In the rows, 128 means zero.
Each path below is one point turned by a fixed rotation once a step. After each direction that follows a path, write how fast that rotation turns it, in degrees each step (0 if it stays still).
Each turn is a multiple of 5 degrees from 10 to 175, or 0.
Each row of a path follows its step; steps can be skipped.
path 1
step 0: [141 136 118 150 130 117 127 126 122 142 137 123 138 131 118 133 136 122
 132 123 137 128 129 133 125 129 135 126 115 129 124 120 115 125 131 131
 133 137 130 127 129 116 128 138 138 128 128 122 135 138 108 129 131 123]
step 1: [112 123 126 119 119 119 125 126 125 120 122 135 122 126 127 116 132 126
 125 118 125 111 122 135 134 132 113 123 133 124 130 139 134 121 148 130
 112 129 135 123 125 126 139 134 135 128 137 118 118 121 129 134 127 128]
step 6: [129 130 132 131 109 121 121 128 142 120 126 148 122 125 122 120 122 126
 122 116 127 126 130 142 122 129 128 135 120 138 137 125 115 132 141 125
 126 124 119 129 125 124 125 137 121 131 131 113 133 124 115 135 130 118]
step 9: [124 122 133 116 120 118 118 121 120 124 129 124 121 123 121 121 123 124
 126 125 119 119 118 146 132 136 120 146 131 133 131 134 118 131 137 121
 119 120 117 127 133 135 128 132 123 132 118 116 123 141 124 137 139 133]
step 12: [124 127 124 116 128 129 122 132 126 142 116 112 119 123 129 116 127 123
 122 136 122 124 138 138 133 126 116 147 112 142 131 138 120 128 141 126
 123 136 121 129 127 133 120 120 123 126 133 119 128 131 128 119 127 130]
step 17: [129 127 142 126 122 130 117 129 127 132 139 129 132 130 130 134 137 129
 127 137 121 129 126 144 141 127 123 140 119 124 127 146 117 113 147 127
 129 117 125 135 115 134 131 134 128 134 121 132 124 141 134 128 123 121]
step 30: [145 133 115 123 131 132 129 120 122 126 139 136 116 127 124 130 127 127
 116 132 136 118 121 128 129 137 124 130 127 125 140 152 116 126 125 130
 136 133 140 125 127 136 120 134 140 119 124 133 120 125 121 123 118 121]
step 34: [119 127 134 133 133 125 104 134 126 121 124 131 134 132 120 142 144 128
 137 124 118 131 139 134 134 134 133 135 142 131 116 122 124 132 125 128
 118 130 132 116 121 122 133 129 131 126 124 117 136 114 126 127 128 141]
step 38: [145 137 124 127 127 122 132 124 131 120 141 136 122 119 124 116 116 130
 144 127 134 111 125 132 114 129 128 127 128 127 134 141 123 126 135 135
 131 131 129 135 127 128 131 125 123 133 128 114 125 124 129 110 122 113]
step 41: [131 131 131 123 127 104 134 122 120 139 132 133 115 112 123 127 120 125
 135 118 134 123 126 123 129 128 134 131 139 125 144 132 133 122 145 134
 129 132 123 129 141 129 127 126 134 140 133 118 118 140 122 125 124 126]
[126 129 124 133 127 130 125 126 125 126 129 130 129 127 132 127 131 129
 129 127 133 132 126 128 124 130 129 129 127 132 125 126 129 129 126 129
 129 128 129 128 130 128 132 125 128 128 128 132 129 128 125 126 131 128]
135
[125 125 131 127 127 129 126 128 127 129 128 131 129 126 126 131 126 129
 131 127 128 128 127 128 129 125 129 124 129 124 126 129 129 127 130 125
 130 130 127 128 128 127 135 129 127 124 130 130 128 127 130 121 127 131]
120
[131 126 124 126 130 129 127 132 129 129 126 130 130 130 130 125 128 125
 131 126 131 126 130 127 128 128 127 127 124 127 127 124 126 128 130 130
 126 127 123 125 126 129 126 132 126 130 131 130 129 126 127 123 128 125]
55
[133 130 129 129 129 128 126 130 128 124 131 129 125 133 127 132 128 129
 129 126 129 129 130 134 127 128 129 128 128 128 126 128 127 122 124 128
 127 129 126 130 124 127 127 127 124 126 126 127 126 130 126 126 127 130]
170
[126 128 128 131 126 130 127 128 132 128 127 128 131 130 127 130 129 129
 125 127 127 133 128 132 130 129 125 127 127 129 129 128 127 131 132 131
 129 128 126 127 129 131 131 133 129 128 123 125 130 132 124 127 125 130]
130
path 2
step 0: [126 112 134 120 128 120 133 125 122 132 122 126 136 119 127 125 127 137
 128 130 136 127 134 131 124 124 129 138 127 120 127 131 136 117 132 131
 131 130 104 110 117 117 128 131 123 134 121 123 113 143 139 116 132 148]
step 1: [132 127 126 113 148 130 145 122 122 123 123 144 141 137 135 128 130 126
 129 129 122 139 127 137 135 132 115 118 126 138 110 128 130 129 120 119
 131 134 125 130 130 129 121 130 112 132 126 135 129 134 117 117 120 138]
step 2: [125 121 130 111 135 128 126 130 128 130 120 119 130 141 123 134 119 133
 133 136 137 137 135 137 128 129 120 133 123 126 123 114 144 131 135 150
 125 124 118 136 119 122 131 134 126 130 125 124 126 145 148 136 113 131]
step 6: [131 123 134 132 124 111 133 111 123 125 123 126 140 133 136 120 125 137
 128 140 133 129 122 141 136 125 123 125 131 122 119 127 135 126 128 131
 118 127 108 144 127 119 132 136 115 134 114 119 124 130 117 120 117 132]
step 22: [130 143 149 122 140 135 136 125 121 137 124 133 142 132 127 132 124 127
 143 124 124 124 131 131 129 138 116 128 135 132 117 117 128 130 126 108
 126 125 116 125 120 125 127 139 115 132 116 125 124 138 143 117 125 123]
step 24: [126 121 131 115 138 126 136 123 138 135 123 133 129 149 130 123 124 131
 131 122 124 136 116 126 145 135 120 129 120 125 108 135 124 124 121 117
 124 127 127 120 130 142 138 131 126 141 128 118 130 141 142 125 118 133]
step 28: [136 118 120 121 144 137 127 127 123 131 121 126 138 127 123 117 127 123
 125 122 134 140 128 126 136 122 116 134 131 133 118 117 125 114 120 130
 120 122 112 123 132 114 126 130 109 122 123 113 119 129 142 120 132 132]
step 35: [133 134 139 119 142 131 135 128 126 117 122 123 134 137 121 134 126 122
 124 125 132 128 123 130 129 128 121 133 130 125 126 116 125 130 123 115
 131 127 117 117 106 130 140 145 106 141 133 127 139 139 129 121 117 123]
step 41: [123 139 127 110 143 134 142 129 127 130 122 129 141 126 130 119 131 132
 138 123 130 140 128 130 142 126 108 127 128 136 113 128 124 128 127 112
 123 124 117 127 129 119 135 138 119 125 119 126 122 137 142 135 131 129]
step 43: [136 131 141 129 141 136 140 123 140 129 122 134 136 147 135 127 130 134
 125 123 136 133 121 124 129 131 111 133 119 122 119 131 134 129 115 124
 126 126 126 129 127 144 135 131 116 124 128 133 129 148 136 113 122 141]
[129 129 125 130 125 130 132 127 130 125 127 130 131 128 132 127 128 128
 126 127 130 130 131 131 131 126 127 127 126 131 125 129 131 125 125 128
 124 126 129 129 130 128 133 127 129 125 129 127 129 126 124 128 129 127]
145
[128 123 125 124 127 128 126 126 129 129 125 129 127 131 129 125 130 128
 127 125 125 129 126 129 128 129 127 129 131 131 128 132 126 126 129 131
 129 133 126 130 134 127 126 128 127 127 124 126 130 132 127 131 127 126]
80
[127 125 126 128 129 128 127 130 125 124 124 127 129 127 127 128 125 129
 130 131 130 129 130 128 126 123 130 133 128 127 129 128 127 127 130 130
 128 131 130 126 129 127 132 132 126 125 127 130 130 126 130 132 128 130]
155
[123 130 127 126 128 125 129 129 126 126 132 124 128 129 128 130 124 129
 128 126 128 132 126 128 130 130 129 129 128 132 126 125 132 128 130 130
 132 130 131 125 130 128 127 126 128 127 128 131 133 129 126 126 128 128]
115
[128 124 127 125 124 133 128 130 130 133 130 128 129 127 128 129 125 125
 127 129 132 130 125 128 133 128 129 128 130 125 130 129 126 127 127 126
 130 130 126 126 127 131 128 131 127 125 130 127 129 126 126 128 130 131]
90
